Each path is a new rotation, seen through one point. The rows after it are directions, each followed by how far the rotation turns it, in degrees a step (0 if it stays put).
Each turn is a multiple of 5 degrees from 10 to 175, or 0.
Each row of a path follows its step; steps can be skipped.
path 1
step 2: [-11.1  -7.9  21.5  -0.3   2.7  -9.0 -10.5  -1.8   5.3   3.9  24.0   6.2
   3.3  -2.2   9.9   9.0  10.1   6.6  -7.1  17.9  -7.4  -6.6  10.9 -11.4
 -14.7 -15.3  15.1 -18.3  -6.1  -8.1 -10.1   4.1  12.4  -3.3   8.0  -7.3
  -4.3 -10.5  16.8  -3.5 -13.5   0.9  28.6  -6.8  -0.1  -0.4  -6.1  -0.8
  -1.8   3.3  -5.3  18.5 -15.3  -1.3   3.3   6.7  -2.6  -9.2]
step 4: [-10.0  -5.0  -1.4  10.4  -6.6  -0.6   0.8   1.5  -1.2  -2.2  -7.4  11.3
   4.6  -9.8   6.9  12.8 -11.5  -3.1 -14.1   5.0  19.6  -2.2   6.7   9.5
  -2.0  -5.3  23.7   6.5  12.4   0.8  18.3  10.1   9.8   9.1   2.5  -4.0
  -3.9 -10.9  26.0  -5.0  -3.2  10.3  19.5   6.3 -16.4   8.6   0.1  -6.8
   2.1   9.3  -3.8   0.5 -16.6 -22.4   0.8 -21.0 -12.4  -1.2]
step 6: [ -4.3 -15.6  -1.7  -4.1 -18.2   1.9  16.4 -18.1  -4.1  -6.0  -6.3   2.9
 -12.8 -11.5  -2.8  -2.9  14.2  19.8  -0.6  18.3   3.1  -3.0   8.4 -10.1
  -9.8  14.4   7.8   0.0  -2.7   1.7  14.8   4.8   5.7   4.6  -4.6 -23.3
  -1.9  17.4  14.6   1.7  11.9   5.5  -7.8   7.3 -11.3 -18.1  -1.8  10.2
  13.2  16.9   4.7   6.9  -8.7 -12.7  -6.4 -12.0  -5.7  -2.7]
step 8: [-11.8  -3.0 -16.8 -21.5  -2.7   3.5   8.9  -1.6 -16.1 -20.9   7.7  16.3
 -18.3 -12.4 -10.1  -3.2  15.9   2.7   5.8  11.8  -8.5 -15.0   5.6   0.7
   7.2  10.2   1.8  14.4   8.4  -4.1  -3.8  -2.8   4.7   7.1  -4.5 -12.7
 -11.7  -0.6   6.7  -4.6 -14.9 -12.5   1.5  -6.8  -7.6  -9.5   3.5 -15.4
   1.4 -20.5   8.6   8.9  -6.7   1.2   6.6   1.0 -20.9   1.8]
step 11: [ 10.3   9.8 -16.0   9.0   7.2  -7.1  -4.6   3.3  -9.4   9.7   6.8  13.9
  -8.2  -5.2  13.0 -10.7  15.0   1.7 -22.1 -10.3  -5.3   8.7  -5.2   9.1
  10.5 -12.6  -2.4  -6.7  12.0   2.3  -2.3  30.0 -16.4  -6.1  -8.8   3.9
  -9.3  -3.2  10.1 -20.5 -12.3   6.4   4.0  -9.3  -5.7   4.0  -5.5 -14.8
   4.7  15.9  -3.1   7.3 -10.1  10.0   9.2 -11.7  -7.0  -5.8]
step 12: [-15.2  -7.5 -11.0  31.0   7.2   5.6   0.1  -9.3  -2.9 -17.5   2.0  -8.6
   6.4 -10.5   2.0 -10.4  -0.7  11.7  -2.9   5.8  -3.7  -9.3  -2.6 -12.6
  -5.3 -15.8   3.1  -5.1   3.1  13.7  -8.2  -7.8  12.7  10.0  -0.2  -7.2
   8.5 -32.5  -1.4 -17.0  -1.4 -15.5   2.8   6.6 -13.9  11.8  13.7  -0.2
   7.9   7.7   4.4   7.7 -10.4  -6.9 -12.9   3.5  -1.4  -1.7]
step 14: [ -0.8 -18.4   8.5  18.8  -9.9 -16.0   1.7  -4.9  -5.7  -6.3   3.0   8.5
   8.5 -14.0   7.4  -9.9  16.5   7.1  13.3 -11.5  -4.4 -12.8   9.3  -3.9
  -2.2  -3.8  14.5 -14.4  12.6  -3.8  -7.0  -1.4  16.4   1.2   8.9  -6.9
   9.7   5.6  -7.3 -19.2  -4.5  21.3  -2.5   3.4 -14.1  -3.9  -9.4 -16.8
   1.6  -8.2 -10.9   5.2  -7.8 -16.4  -8.3  -3.1   5.5 -18.0]
step 15: [ -7.3 -12.6 -13.1  -7.2   6.3  14.5  10.3  -2.2 -12.2 -30.9 -12.2   7.1
 -20.9   6.2  14.3   2.0  16.1  18.0  -0.3   4.7   4.7 -11.6   8.6   0.5
  -7.7 -12.0  11.2   9.6   2.0   8.5   3.2   7.4  -0.9 -17.0  -0.9   5.7
 -13.4 -11.8  -4.3   8.6   1.2  19.4 -11.2  -7.8   6.0   4.0   6.9  -3.3
  -7.6   0.0   4.5  -4.4   3.7  14.7   1.7   1.7  19.6  -5.1]
step 18: [  0.7   6.1 -18.2 -12.9  -6.9   0.0  -6.7 -11.3   2.3  -7.2  -0.1   8.9
   2.6 -13.0   7.8 -13.0  11.0  13.9  -6.0  -0.6   0.8  -1.3  14.5  -8.3
 -17.4 -19.5  -7.5   2.1 -10.9  -3.1   5.8   3.0 -13.9   6.5   5.9 -14.0
  19.2   4.0  12.6   7.3 -23.4   9.4  11.7   9.3  -0.5 -19.0   9.0  -5.2
  16.7   3.5  -5.9  -0.5   0.1  11.1  -1.0  -9.7 -19.6  -8.6]
step 20: [ -3.9  -0.4 -18.1   5.5  10.7   4.6   8.3  -9.8  14.1  -1.8   1.6  18.3
   9.5 -18.8   7.7  -6.7 -13.7  -2.0   9.4  20.2  -8.4   2.0   3.5  -6.4
  -1.3  -7.3   0.6  -0.9   1.4  -9.3  10.3   9.3  -7.9  -3.3 -13.2  -4.5
   3.3 -13.5  10.0  -3.4  -1.8  -9.3   5.5 -11.9   3.0 -18.0   7.9 -18.4
   7.1 -12.8 -14.0  27.3   8.0 -17.5  -6.4   0.9 -14.3   0.1]
step 22: [-16.5  -7.7 -14.4  15.3   6.4   4.1  12.0  -4.9  -0.4   5.3 -23.1 -12.7
  -3.9  -7.6  14.0 -10.2   4.2   2.5  -6.2   9.2   1.3 -19.3  29.3  18.2
   8.7  -8.0   6.4   6.8  -3.7  -6.3  11.6   2.8   6.8   3.5  -1.8  -2.9
  -0.2   9.4  -6.9  -7.7 -15.3   2.3 -10.2  -8.5   4.3   1.6  14.0  -4.1
   9.7  -6.4  -6.1   7.4   6.7 -23.9 -13.2   1.4   8.2   7.2]
Speeds:
[ 1.5  3.1 -3.9  2.3 -4.8  0.0 -2.4 -1.1  3.4  1.8  1.3  0.2  2.1  6.8
  4.9  5.2 -0.3 -1.5 -0.4  0.5 -1.9 -2.0  2.3 -3.3 -2.3  0.0  4.2 -6.9
  0.7 -3.4 -0.3  1.2 -0.4  0.3  3.1  6.9  9.4  2.3  2.6 -3.0  1.4  1.6
  0.4 -1.4 -0.9 -2.0 -3.0 -2.4  0.1  2.6  2.3 -0.4 -2.7  1.8  4.8 -1.5
 -5.2  1.0] : 155
[ 3.3  4.1 -3.3  5.6  1.3 -0.1  2.0  3.7  5.6 -4.6 -3.5  1.5  2.3  0.3
 -0.4 -4.4  0.4 -2.2  2.5 -5.2 -4.5  0.1  0.7 -0.3  1.9 -1.7  2.3  5.4
 -8.0  0.0 -1.0  1.0 -2.9  0.9  0.1  1.2 -0.8  4.9 -3.3 -1.5  2.2  1.8
  4.8 -6.2 -1.4 -1.4 -1.1  0.7  5.9  0.4 -3.3  0.1  2.0  2.4 -0.2  1.6
  3.1  4.2] : 175
[-3.5 -1.2 -4.4 -4.9  1.1 -1.0 -2.7 -3.6  1.7  1.5 -2.6  0.8 -4.1  1.6
 -3.4 -2.3  2.3  9.6  2.1  0.8 -4.8  3.2  0.5 -0.9 -6.8 -2.9  2.7 -3.1
  1.0  1.5 -5.2 -1.3 -0.8  1.8  1.5 -2.3 -0.2  0.7  0.3 -5.2 -0.5  1.9
  1.1 -1.2  3.0  6.4  0.7  5.1  0.5 -1.4 -0.1 -0.3 -1.6  5.7 -2.7  0.7
 -0.4  4.7] : 115
[-5.4 -1.6 -0.3  4.1  0.9 -1.1 -2.2  3.7  0.6  2.4  4.5 -1.9 -1.7  2.2
  1.7 -3.4  2.1 -3.1  0.3  1.1 -3.5 -3.5 -3.8  3.0 -5.6  3.7 -4.2  3.4
  6.0  0.6 -1.0 -4.1 -9.6 -3.4  1.0 -0.2  2.3  2.8  4.6  0.0 -1.9 -5.1
  1.9 -3.3  2.2 -2.2  2.8 -1.5  1.6  1.1  0.6  1.6  3.3 -0.4 -3.5 -2.7
 -0.4  1.8] : 35
[  0.6   0.2  -1.1  -4.2  -4.0   1.5  -1.2   3.1   1.2  -0.8  -1.7   2.3
   2.2   0.8  -5.6  -2.2   1.5  -3.3  -0.6  -2.0  -0.7   1.2  -5.9  -1.4
   3.5   3.7   0.2  -2.0  -2.0   0.7  -3.6   5.4  -5.0   0.5   1.5  -5.9
  -1.6   4.0  -0.1  -2.4  -2.6   4.1  -4.0   0.9  -0.6  -1.3   0.7   2.4
  -0.3   2.2   3.1  -0.7  -4.2  -2.1  -0.7 -11.1  -3.1  -4.2] : 145
[-4.1  2.8 -1.8  3.0  0.4  0.8  0.0 -1.8  0.1  1.4 -2.1 -6.9 -4.2  0.6
 -1.2 -8.5  2.5  1.8 -1.9  0.2 -3.6  3.1  1.2  1.4  9.7  3.3 -3.9  0.8
  4.4 -1.9  0.2  3.4  2.1  1.8  0.5  1.6  1.5 -0.1 -4.5 -1.4  2.9 -6.2
 -1.2 -1.9 -2.6 -0.8 -3.6 -0.7 -3.7  0.0  1.5  1.0 -5.6  2.0  1.1  1.5
 -3.4  0.1] : 25
[ 6.3  4.2 -1.7 -6.6 -0.3  4.0 -0.1 -0.6  2.7  2.6  2.4  1.9  5.4 -2.9
  4.8 -5.3 -1.8  2.0 -2.2 -0.7 -2.0 -3.0  1.0  3.9 -1.2 -0.3  1.5 -2.9
  4.2  4.3  2.9 -0.4  0.7 -2.2  1.0  2.8  2.1  2.0 -8.2 -2.3 -1.1 -3.7
 -1.2  2.5  0.1 -3.4  6.9  1.2 -0.4 -2.4 -1.7  0.6 -2.0 -1.8 -3.7 -1.4
  3.1  1.8] : 175
[ 1.7 -0.6  0.3 -1.8  0.5 -4.3  1.7  0.5 -3.9  2.3 -2.6 -2.7  0.9  0.7
  5.0 -1.4 -3.2  4.0  1.3 -4.4  0.0 -1.0 -0.5 -1.6  4.4 -0.5 -5.2 -1.9
 -0.1 -1.0  0.3 -1.1 -7.1  5.3 -0.8  8.6 -4.5 -5.0  2.6 -2.6  1.3  5.1
 -3.5 -3.4  7.5 -3.6  2.4  3.7  0.7 -1.0  0.7  1.1  0.0  0.4  1.7 -1.2
  1.6 -1.3] : 175
